In the rows, 128 means zero.
Each named turn below is shown by a few rows before and after it. Which turns, in which order, take the first row of each later pair to the second? The first pair is answered.
turn J926:
[168 117 112 164 135 138 118 130 160] -> [175 122 129 168 137 139 134 132 151]
[109 130  94 110 127 123 133 142 142] -> [122 117  92 117 126 126 112 136 148]
[146 103 149 144 119 142  90  93 120] -> [153 114 174 148 123 141 113  95 109]
[150 141 137 149 132 121 141 117 134] -> [144 147 134 145 133 119 149 123 132]
turn J31:
[168 126 145 131 143 143 152 132 140] -> [139 116  92 103 137 137 111 131 153]
[126 139 120 128 122 103 142 117 103] -> [130 141 114 131 127 100 147 125 112]
[169  92 161 155 117 145 114 129 143] -> [160  96 111 145 124 147 115 151 174]
turn J115:
[137 128 118 133 127 138 112 132 135] -> [144 131 136 140 132 140 127 134 129]
[109 136  79 100 137 124 154 140 151] -> [134 123  74 118 140 139 135 137 169]
[105 129 155 138 106 124 101 122 118] -> [110 125 152 139 107 127  95 123 124]
turn J302:
[151 138 119 152 129 131 144 124 154] -> [143 131 154 144 118 127 122  98 123]
[130 124  93 113 109 121 110 139 127] -> [129 120 105 111 104 119 101 133 117]
[159 131 112 149 135 128 163 151 143] -> [172 106 149 155 122 132 118 114 125]
[149 135 122 160 126 142 145 143 157] -> [145 123 160 155 113 142 113 112 121]
turn J414:
[131 109 146 118 132 115 148 140 107] -> [148  98 115 134 140 126 135 146 140]
[129  97 133 106 135 107  88 124 139] -> [121 127 149  95 146  99 148 149 123]
[124 147 136 148 135 136 173 134 144] -> [131 111 127 149 122 143  97 102 148]
Pairs:
Each pair is two turns apart.
[162 119 116 156 156 137 104  99 152] -> [116 148 161 114 145 109 148 101  91]
J414, J926
[182 114 135 172 123 142 123 160 162] -> [164 143 164 155 126 128 175 175 137]
J414, J414
[142 138 143 140 151 131 172 168 132] -> [139 136 173 135 145 127 165 152 108]
J302, J115
[ 95 120 104 123 125 117 107 131 132] -> [143 121 144 165 136 131 135 131 138]
J115, J115
[154 133 149 161 133 125 145 142 131] -> [103 143 107 116 125 107 136 150 123]
J115, J31
[122 122 129 148 138 144 159 169 138] -> [106 126 157 129 130 132 153 152 103]
J414, J414
[145 115 107 157 123 131 127 124 148] -> [148 120 127 163 124 130 147 125 140]
J926, J926
[117 167 103 165 142 124 162 138 182] -> [114 163 184 158 128 114 156 100 117]
J302, J414
[136 124 124 136 127 122 103 114 124] -> [122 130 109 119 125 115 107 119 122]
J302, J115
[139 115 134 147 148 132 112 116 147] -> [119 125 104 129 150 122 125 133 152]
J115, J31
[124 105 136  97 119 116 112 100 106] -> [108 114 108  85 124 113 127 122 119]
J414, J31
[103 150 151 104 139 105 128 147  94] -> [138 142 179 133 147 117 134 138 101]
J115, J31
[146 144 120 121 150 127 179 146 129] -> [105 129 124  83 128 113 122 112  91]
J115, J31
[135 129 185 130 132 116 138  96  96] -> [112 150  88 112 149 111 171 149 149]
J115, J302
[ 98 140 127 107 130 117 170 140 113] -> [146 101 100 144 133 145 107 125 156]
J414, J926
[155 125 123 143 127 158 160 127 144] -> [105 129  94  95 116 140 131 122 127]
J115, J31
[110 143 111 115 121 132 130 119 115] -> [129 143 141 131 124 138 138 111 107]
J926, J31
[128 106 155 116 110 139  89  95  99] -> [162 102 150 146 120 155  93 104 126]
J31, J414
[106 170 118  80  91  98 164 151 103] -> [188 145 105 155 115 136 157 157 168]
J302, J115
[109 130  90 101 120 109 150 151 134] -> [111 107  96 104 110 111  99 122 128]
J414, J302
[151 137 100 140 144 130 145 141 158] -> [161 138 149 150 141 130 155 125 127]
J414, J31
[125 150 134 144 138 132 174 148 129] -> [119 115 101 135 122 139  84 116 145]
J926, J414
[129 118 146 115 130 119 152 143  97] -> [129  97 101 115 126 124 110 138 131]
J31, J414
[146 105 147 139 108 140  78 101 119] -> [102 147  83 104 122 124 145 159 138]
J414, J31
[151  95 105 152 115 143  66 134 165] -> [174 107 122 176 128 149 110 151 175]
J31, J31
[ 92 116  80  91 111 112  66 106 127] -> [ 73 145  71  78 121 102 128 141 127]
J414, J926
[104 138 112  93 129 108 113 115  96] -> [171 115 132 150 141 136 100 104 129]
J115, J115
[157 145 149 133 115 123 153 127 143] -> [160 132 122 135 111 128 122 125 160]
J414, J31
[124 136 104 117 124 110 111 116 141] -> [149 131 146 142 129 116 125 104 131]
J926, J31
[110 118  95 104 114 126  86 123 141] -> [ 94 135 129  90 108 116 114 122 103]
J926, J302
[ 89  94 111 115 151 128 110 120 132] -> [ 80 104 111 110 155 124 131 130 129]
J414, J926
[119 124 168 118 132 133 147 136  98] -> [111 103 118 110 121 139  87 127 120]
J115, J115
[160 102 124 145 127 146  95 102 145] -> [165 122 117 155 144 148 148 135 163]
J414, J414
[ 98 158  63  95 173 134 156 141 136] -> [117 124 163 109 150 133  88  71  71]
J926, J31
[104 106 123 129  91 119 118  93  88] -> [132 103  73 154 107 136 119 117 146]
J302, J302
[156 121 111 165 149 137 158 157 176] -> [158 106 190 168 128 133 125 107 119]
J31, J31
[141 154 191 138 108 102 136  99 100] -> [169 161 131 166 130 119 171 146 166]
J414, J926
[ 77 159 137  81 127 103 177 142  84] -> [162 139  94 161 153 145 177 167 177]
J302, J115
[166 132  82 148 140 136  97 141 174] -> [192 134 131 172 144 142 117 135 158]
J926, J926
[171 117 136 172 148 148 137 135 163] -> [ 90 142 164 101 120 110 135 119  85]
J31, J414
[136 130 100 140 140 134 131 134 150] -> [107 145 133 117 129 119 143 129 103]
J302, J302
[161 106  91 152 116 154  93 142 156] -> [121 151  90 117 125 132 174 176 130]
J414, J302
[125 137 149 159 161 132 143 143 116] -> [131 118 150 163 156 137 104 121 117]
J302, J414
[144 138  99 111 124  65 103 101 159] -> [146 136 121 109 119  64  98  89 141]
J302, J926
[100 113 158 142 147  98 137 103 108] -> [ 83 121 140 129 144  94 143 117 112]
J926, J926
[103 178 118 102 137 104 201 166 128] -> [169 101 105 156 125 140  61 105 172]
J414, J926
[151 131 168 165 119 123 131 122 100] -> [139 145  99 156 131 126 158 164 147]
J31, J115
[106 101 101 112 121 121  82 138 135] -> [110 124 173 118 122 113 133 131  89]
J31, J115
[157 109 154 157 127 158  84  96 105] -> [173 114 125 175 143 166 114 124 141]
J414, J414
[ 72 133  48  88 119 126 115 160 154] -> [ 59 160 140  77 114 108 169 148  83]
J302, J414
[110 140 164 151 122 139 171 147 116] -> [128 102 127 168 114 155  93 124 148]
J414, J31
[117 122 110 114 110 108  84 111 128] -> [132 148 168 127 119 105 152 126 106]
J115, J414
[136 109 156 135 134 123  83  97 108] -> [161 120 172 159 147 130 127 114 118]
J31, J302
[178 121 119 158 144 179 152 150 127] -> [146 117 169 126 119 163 122 111  63]
J414, J115
[100 133 133 114 106 114 148 137  99] -> [114 124  85 127 114 125 136 150 144]
J926, J414
[130 126 160 138 116 125 129 106 104] -> [104 119 101 115 114 123 102 116 124]
J31, J31
[130  91 128 146 123 138  92  90 123] -> [130 110 168 145 126 131 138  93  94]
J926, J115
[122 105 135 111 107 130  70 105 111] -> [111 114  83  96 116 130  85 134 138]
J302, J115
[162 113 141 167 119 128 149 136 104] -> [165  99 119 167 114 134 116 129 119]
J926, J414
[171 129 130 160 135 136 154 147 146] -> [152 126  91 148 135 138 136 150 163]
J302, J31
[104 172 103 124 172 130 187 164 124] -> [ 76 162 148  95 148 116 142 123  65]
J414, J414
[116 103 150 147 138 122 183 146  93] -> [ 89 101 134 123 129 114 167 140  81]
J115, J31
[100 129 112 109 116 120 117 110 111] -> [151 123 115 155 131 141 137 121 149]
J31, J414
[ 95 136 117  82 122  94 130 159 125] -> [131 127 189 112 128 102 128 132  98]
J926, J31
[174  99 143 149 141 163 129 102 147] -> [116 117 167  95 122 135 133  92  88]
J31, J414
[ 88 126  92 106 127 100 160 156 132] -> [136  92  84 145 130 124 114 137 168]
J926, J115
[116 169 133 129 140 124 226 148 151] -> [ 74 121  76  89 104 117  75  93 149]
J31, J926
[160 145 117 139 148 140 167 134 134] -> [146 143  91 127 145 137 164 142 140]
J926, J926
[ 95 120 120 119 125 132  89  96 110] -> [ 96 141 153 119 133 126 144 112  88]
J302, J31
[ 85 139  99  98 121 129  94 140 130] -> [ 85 161 130  99 130 123 144 157 110]
J926, J414
[136 111 102 144 135 140  97 125 155] -> [ 95 145 110 108 136 118 149 150 125]
J302, J302
[132 100 147 134 106 121  94  92 100] -> [ 86 135  93  98 116 107 144 138 110]
J302, J926
[107 147 114  93 106 112 103 140 115] -> [155 133 101 139 118 135 100 149 158]
J302, J115
[130 151 116 117 130 113 160 156 127] -> [159 120 155 142 119 127 105 115 114]
J414, J31
[ 97 136  94  91 103 116 127 140 125] -> [155 109 162 138 101 134 104 102 116]
J115, J31
[ 98 117  75 105 125 125  93 123 142] -> [119 124  65 124 136 132 115 139 165]
J414, J302
[156 108 183 148 122 128 125 101  98] -> [105 145 120 107 133 111 188 156 113]
J302, J926
[146 100 122 113  92 131  85 106 129] -> [158 114  86 122 112 136 124 142 167]
J31, J31
[ 52 137 111  84 141 113 135 161 103] -> [158  89 116 176 154 159  85 138 169]
J115, J115
[150 134 147 143 136 143 137 118 133] -> [149 132 135 147 137 146 130 121 142]
J302, J414
[ 83 104  81  58  96 119  69 112 136] -> [153 153 157 123 140 134 231 165 147]
J31, J302
[114 115 178 117 105 113 214 151 102] -> [165  64 189 163  97 141 121 104 126]
J302, J302
[126 123 170 124 117 117 102 113  97] -> [103 155 117 107 131 110 157 159 124]
J115, J302
[134 122 158 139 158 109 151 124 112] -> [139  99 107 141 157 120 106 121 143]
J414, J31
[115 143 109 133 127 118 169 157 124] -> [148 113 155 163 116 128 115 113 114]
J414, J31
[128 141 140 132 136 120 168 140 124] -> [ 99 133 118 105 123 110 125 129 113]
J926, J31
[118 142 162 102 167 108 183 157 127] -> [152  97 193 127 150 123 103 104 120]
J302, J302
[114 116 103 106 104 127  69 112 135] -> [101 150  84  99 124 120 145 156 146]
J302, J414
[184 164 140 152 147 134 123 148 167] -> [168 178 136 142 149 125 148 161 159]
J926, J926
[170 133 109 186 148 137 136 142 155] -> [140 144 183 162 131 120 138 112  84]
J302, J926
[109 161 183 137 165 123 156 103  98] -> [116 130 173 140 151 128  87  75 104]
J414, J414
[107 153 121 113 139 108 141 141 129] -> [114 156 142 119 137 110 151 135 120]
J31, J31
[ 91 124 137  99 108 112 115 116 104] -> [146 102 120 152 119 140  96 116 157]
J414, J302
[ 81 120 118  91 106 108 126 117  95] -> [ 91 111 135 104 101 114 104  99  91]
J414, J31
[113 117 140 111 118 123  97 103  92] -> [105 149 127 108 133 117 162 142 105]
J31, J115
[ 88 128 103 117 120 127 126 118 137] -> [126 110 148 149 122 140 113  97 136]
J115, J31
[123 139 100 109 140 107 140 149 146] -> [136 144 118 119 143 109 157 151 147]
J31, J414
[134 129 155 172 151 146 197 152 155] -> [122  95  80 160 137 152 111 144 192]
J302, J31
[158 127  29 144 142 150 119 148 194] -> [203 143 126 188 153 157 189 147 161]
J926, J115
[122 144  92 113 130 134 173 156 168] -> [103 154 111  98 126 123 184 152 146]
J31, J414
[131 128  90 142 110 108  90 133 133] -> [119 157 103 132 120  98 149 157 120]
J302, J414
[154 117 161 110 126 134  88 112 147] -> [146 144 117 105 142 130 141 155 174]
J302, J302
[107 107 117 127 120 120  70  88 119] -> [127 131  69 144 147 128 126 137 171]
J31, J31
[131 173 131 161 150 169 164 168 155] -> [114 126 128 138 122 165  48 107 132]
J926, J414
[ 86 153 147 103 121 118 130 112 103] -> [104 127 111 118 120 130  76 103 134]
J926, J115
[116 144  76 100 130 135 164 142 168] -> [132 101 135 109 108 139  77  76 128]
J31, J115
[120 106 105 104 101 123  96  78  86] -> [187 113 123 166 130 147 159 108 131]
J115, J31
[ 86 129  84 105 130 114 131 136 122] -> [159 103 114 169 143 141 118 123 153]
J302, J115
[146  75  92 135 133 120  89 121 162] -> [128  75 140 117 119 107  78  96 112]
J302, J115
[154 131 161 160 141 123 135 113 143] -> [119 143 169 131 135 106 146 113 114]
J414, J115
[122 106 133 110 114 125  80 102 111] -> [101 144 125  95 128 110 158 145 106]
J926, J302
[132 129 117 152 125 147 131 164 148] -> [116 140 143 137 124 135 154 165 120]
J414, J414
[ 72 159 117  78 121 106 181 179 107] -> [ 85 134 188  86 103 109 128 125  60]
J926, J31
[109 121 151 119 110 109 110 111 101] -> [129 106 118 135 117 120  86 113 137]
J414, J414
[127 112  75 141 140 141  84 132 166] -> [136 151 176 150 152 131 178 139 107]
J31, J414
[175  97 142 172 137 139 148 132 134] -> [156 107  95 156 143 137 159 154 157]
J414, J31
[128 145 107 149 132 130 154 157 151] -> [152 131 160 167 125 132 138 125 127]
J414, J31
[161 129 107 178 131 151 116 120 162] -> [166 142 138 178 133 148 155 125 145]
J926, J926
[146 120 172 142 127 131 131 109 113] -> [127 118  88 125 130 132 114 138 160]
J414, J31
[139 126  77 132 167 140 129 135 169] -> [172 128 144 158 170 144 147 118 142]
J302, J31
[134 122 130 111 114 121 111 113 109] -> [122 131  99 103 122 121 127 132 128]
J302, J926
[150 124 153 172 105 159 132  99 132] -> [144 145 123 170 119 152 172 134 153]
J31, J115
[ 85 123  90  94 115 107  74 114 126] -> [132 104 139 133 112 124  54  90 123]
J926, J926
[144 131 131 132 122 124  99 101 137] -> [121 158 111 115 131 115 140 130 137]
J414, J31
[145  92 137 148 120 127 120 130 116] -> [137  88 114 135 119 127 110 132 129]
J31, J31
[166 121 154 172 138 165 115 119 146] -> [162 135 161 170 149 159 152 136 139]
J414, J414
[153 126 121 155 156 152 156 148 149] -> [131 140 159 133 148 137 175 141 108]
J414, J414
[ 80 136  89 103 111 131 117 148 115] -> [ 92 142 155 113 110 128 141 135  79]
J31, J926
[148 126 186 101 135 135 111 108  88] -> [184 116 119 138 154 158 118 141 164]
J302, J302
[162  92 137 143 111 143  73  91 140] -> [108 148  85  98 129 117 176 163 148]
J414, J31
[137 119  68 120 138 140 125 144 170] -> [144 140 174 129 136 129 186 131 105]
J414, J31
[157 136 179 155 127 146 178 118 107] -> [130 119  58 132 126 148 121 137 170]
J31, J926
[136 139 175 131 120 143 140 113 112] -> [100 154 119 103 127 132 156 143 132]
J302, J115
[133 130 102 133 116 139 105 133 161] -> [117 150 107 117 120 129 140 154 149]
J414, J302
[127 149  87 111 116 130 147 138 167] -> [104 137 128  91  93 119 108  99 118]
J926, J414
[113  91  94 116 124 137  77 114 164] -> [ 76 107 102  88 119 118  89 116 133]
J414, J115
[183 126 158 178 138 144 147 155 148] -> [ 82 144  80  91 118 111 134 173 129]
J115, J31
[159 119 133 121 140 150 128 140 149] -> [122 123 143  89 126 133 111 126 115]
J31, J302
[154 117  65 139 145 148 143 168 183] -> [105  94  82  93 110 131  58 115 129]
J115, J31
[ 81 153 114 105 123 121 144 135 119] -> [140 130 102 156 135 151 124 134 168]
J414, J115
[116 121 109 152 111 129 123  89 155] -> [ 92 139 131 130 109 114 150  94 127]
J414, J926
[ 75 151  96  78 120 110 130 117  99] -> [ 88 157  78  91 133 116 159 142 130]
J926, J414
[109 124 113  90 114 104  96 112 113] -> [133 148 152 115 127 103 170 133 106]
J31, J926
[168 118 145 160 130 143 120 118 138] -> [144 152 129 140 137 129 175 152 133]
J302, J302
[104 128 146 110  83  95 121 122 122] -> [151 128 137 157 108 116 145 144 170]
J31, J302
[123 159 121 136 130 133 116 119 158] -> [118 156 124 133 126 131 103 111 154]
J115, J31
[117  94 110 124 112 127 119 122 118] -> [117 112 128 127 119 121 161 137 110]
J926, J414
[148  77 123 125 130 126  58 104 132] -> [ 82 120 110  65 130  95 120 135  97]
J414, J115
[118 127  65 115 134 124 105 145 170] -> [158 106 167 146 120 132  79  95 120]
J926, J31
[120 119 186 103 105 113 142 122  76] -> [141  83 153 120  99 130  69 100 111]
J414, J414
[ 87 106  97  86  99 115  67 100 102] -> [111 136 192 105 110 108 146 106  59]
J302, J31
[115 136 107 110 131 123 142 152 154] -> [141 126 176 132 120 126 133 122 123]
J414, J31
[119 147 168 122 116 113 148 131 100] -> [160 116 146 159 121 137  99 118 141]
J302, J302
[117 122  73 130 121 123 118 136 154] -> [129 106 133 141 108 128  88  99 114]
J302, J926
[133  94 154 108 102  88  87 114 112] -> [161  86 114 129 115 104  84 130 163]
J414, J414
[106 157  28  89 134 122 162 181 163] -> [138 175  88 118 146 128 223 193 146]
J31, J414
[147 122 111 132 134 118 115 128 137] -> [141 134 141 126 135 112 141 129 112]
J31, J414
